(in the rows, 128 means zero)
T: rows in 3 groups, each row roughly a mix of its group's directions:
T (111 x 12):
[[144  99 134 162  55 174 132 136 105 124 145 143]
 [142 154  83  53 138 146 131  93 139 140 134 111]
 [150 164 148 132 175  72 111 103 171 124 106 129]
 [159 108 162 187 121 156 122 167 125 177 125 122]
 [182 165 105  85  83 142 106  95 128 146 123 125]
 [116 112 186 183 103 151 100 162 123 117 128 100]
 [172 141 179 144  96 180  94 116 127 101 119 119]
 [108 190 159 153 166 120 126 118 120 161 155  89]
 [139  95 111  99 138  76 155 151 118  84 132 177]
 [ 97  74 147  98 180 103 152 134 130  95 107 146]
 [166 155  84  68 139 130 152 115 152 158 109 107]
 [123 172 123 126 112 184  94 100 105 113 117  76]
 [121  88 134  79 120  86 189 151 112 122 110 128]
 [154 122 105  77 140  86 132 154 114  69 103 138]
 [123 102 130  68 133 111 160 130 133 188 157 153]
 [159 131 115 161  87 185  96 112 106 162 151 115]
 [173  82 173 146 102 156 151 117 131 151  87 124]
 [ 95 109 188 186 146 110 127 137 119 133 166 134]
 [109 120 156  95 113 186 146 136 148 139 160  74]
 [100 149 177 160 160  90 111 136  83 157 109 119]
 [131 153 116 123  71 190  93 145 132 103 125 102]
 [119 152 105  38 137 114 124 130 121 125 161 139]
 [115 135 151 140  99 208 105 138 107 147 160 111]
 [176  85 109 123  74 114 162 143  97 153 114 122]
 [134 144 181 175 152 168  93 160 141 115 154 118]
 [102 197 117  91 162 106 107 113 117 165 140 125]
 [ 97 160 116  81  85 167  99 138 122 141 171 138]
 [100  81 129  87 149 118 189  97 150 138 112 118]
 [154 155 123 179 131 170  78 116 146 145 163 106]
 [109 133 123  55  93 162 125 116 141 162 163 127]
 [128  99  98  74 156  91 147 112 150 125 155 174]
 [100 152 145  75 124 159 105 117 105 116 186 100]
 [157 157 157 148  91 186  88 132 130 154 137 102]
 [147 142 133 168  78 152 101 139  75 148 160 105]
 [ 69 161 126  84 161 142 114 108 170 119 151 120]
 [102 145  70  95 145 102 127 100 141  76 158 124]
 [192 152 105 174 129 109  84  97 129 123 142 129]
 [165  96 143 166  96 139 121 117 127  55 124 131]
 [181 130 142 130  80  96 130 161 111 154  79 135]
 [ 99 128 166 183 123 104  93 186 133 124 134 140]
 [132  94 147 163  88 124 177 161  88 148 117 155]
 [144 120  77 119  53 143 128 149  90 136 124 130]
 [133 113 167 145 100 134  78 189 153 113 105 109]
 [113  96 132  86  68 163 151 115 139  91 149 146]
 [115 106  97 128 152 103 137  79 113  73 114 173]
 [ 90 113 126 114 196  95 153  91 133 103 149 142]
 [139 169  91 111 133 130  96 119 111  60  97 112]
 [107 163 135 169 196 121  88 123 131 125 138  95]
 [150 102 133 151 132 179 143  88 155  95 152  80]
 [143 141  87 125 135 124 106  45 125  94 140 140]
 [143  69 142  68  97 117 161 143 148 135 137 143]
 [130  88 167 107 160  86 136 155 171 159 156 134]
 [184  64 128 143 135 109 168 138 123 142  98 140]
 [117  84 125 110 160  74 136 126 138 102 151 183]
 [145 173  94 157  94 166  70 117 140 138 134 119]
 [148 128 131 159 177 105  99 113 161  76  98  99]
 [138 125  88 133 141  59 136 139  77 137 151 156]
 [153 122 135 164 115 193  77 100 109 124 149 115]
 [134  69 121 137 108 110 170 158  80 128 109 161]
 [155 132 143 124 112 133 137 149 108 183  62  93]
 [130  93 162 167 179 101 156 153 155 157 105 137]
 [ 95 122 163 168 155  75 122 152 119 110 158 166]
 [ 98 123 144 145 213 111 115 124 149 103 131 106]
 [162 152 106 157 122 184 110  85 141 145 156  95]
 [141 184  99 130  80 139 131  91 119  76 124 121]
 [130  78 142  95  80 130 119 186 141 115 140 157]
 [ 95 143 131 121 130  61 159 160 126  91  95 151]
 [140 135  98 107  84 160 160 124 120 199 142 132]
 [ 83 169 130  77 136 148 114  90 112 131 172 113]
 [ 82 154 122 115 174  97 120 150 106  95 177 141]
 [ 99  90 148 178 167 101 146 171 101 134 112 140]
 [166 145 121 132 122 182  86  88 142 145 162  95]
 [159 168  95 103  89 156 150 152 143 172 104 108]
 [ 78 108 139 100 119  82 176 173 131 124 123 152]
 [165  71 131  78 118 110 174 160 135 124 129 136]
 [115  81 149 164 150 125 159 153 146 148  73 158]
 [121 126 147 170 177  72 120 173 130 143 102 134]
 [104  96 150 120 181 101 175 117 141 179 131 122]
 [102 136 145 211 117 151  98 154 105 123 141 131]
 [175 140 116  98 107 163 103  72 153  94 135 114]
 [150 158 150 144 142  63 111 154 101 151  99 163]
 [151 106 123  97  59 163 149 176 128 133 128 129]
 [ 97  93 136  50 144 112 146 131  95 129 115 148]
 [125 140 143 215 150 143  91 140 134 122 142 110]
 [147  62 151 123 123 160 134 112 170  87 154 122]
 [140  96  90 183 167 100 129  94 119 121 128 168]
 [116  77 128  99  89 121 189 153 117 138 119 161]
 [148 102 127 103  94 148 137  91  84  65 139 139]
 [116 137 201 110 159  99 144 145 142 146  84 138]
 [110 142 125 148 107 165  53 127 153  87 122 117]
 [148 131 131 151 182  67 124 141 123 110  76 137]
 [101 107 123  45 133 146 154  97 140 113 149 122]
 [159 144 130  62  91 152  84 107 127 152 146 122]
 [ 97 111 171 175 165  83 137 129 115 129 162 154]
 [109  91  82 113 143  84 176 120 119 172 125 136]
 [123 100 149 160 113 153 123 169  83  81 120 169]
 [120 130 132 109  68 177 113 165 139 104 173 125]
 [ 94 110 124 102 164 124  87  85 160 114 174 149]
 [151  83  85 145 135 133 133  93 171  81 115 154]
 [125  78 126  89  74 150 175 136 129 143 135 157]
 [185 102 149 149 105 138  86 113 113  73 119 126]
 [142  80 140  91 163  90 123 138 149  70 143 133]
 [125 132 144 201 180  96 112 149 127 107 114 115]
 [ 98  97 120 139 149  91 103 118 139  86 150 190]
 [146 139 161 166 121 137 116 185 143 189 115 112]
 [ 67 124 150  69 122 136 112 124 131  80 151 135]
 [155 109 163  97 117  82 164 121 127 136  66 140]
 [157  67 129 129  92 123 176 136  95 106 107 150]
 [135 188 127 107 130 141 120 125  99 172  91  79]
 [160  94 150 178  98 159 109 136 105 125 171  97]
 [ 99  88 108 116 179  83 177 105 136 135 125 143]]
which group is each row in? (one row of each group first):
[138 124 162 167  98 189 125 129 132 129 134  70] | (37)
[122 131 131  68  98  82 157 138 109 122  78 146] | (99)
[128 117 148 163  80  87 137 178 120  98 106 161] | (15)

[164 148  90 132  80 159 122 154 135  91  82 114] | (37)
[149  85 134 124  88 122 168 164  95 177 108 128] | (99)
[176  75 141 111  90  97 150 154  98 131 107 146] | (15)
[ 44 141 144  99 148 111 123 152  99 118 138 135] | (15)
[114 133 131 118 159 126 122  90 150  42 127 114] | (15)
[138  52 173 143 118 139 141 124 102 148  97 112] | (37)
[128 143 192 162 130 163 100 185 127 118 124 132] | (99)
[129  99 139 177 119 169 106 122  67  98 113 148] | (15)
[146  90 144  82 139  98 178  79 130 104 121 118] | (99)
[140 151 138  83 104  71 135 159 119  95  86 141] | (99)
[120  87 143 154 185  85 163 138 148 124 102 153] | (99)
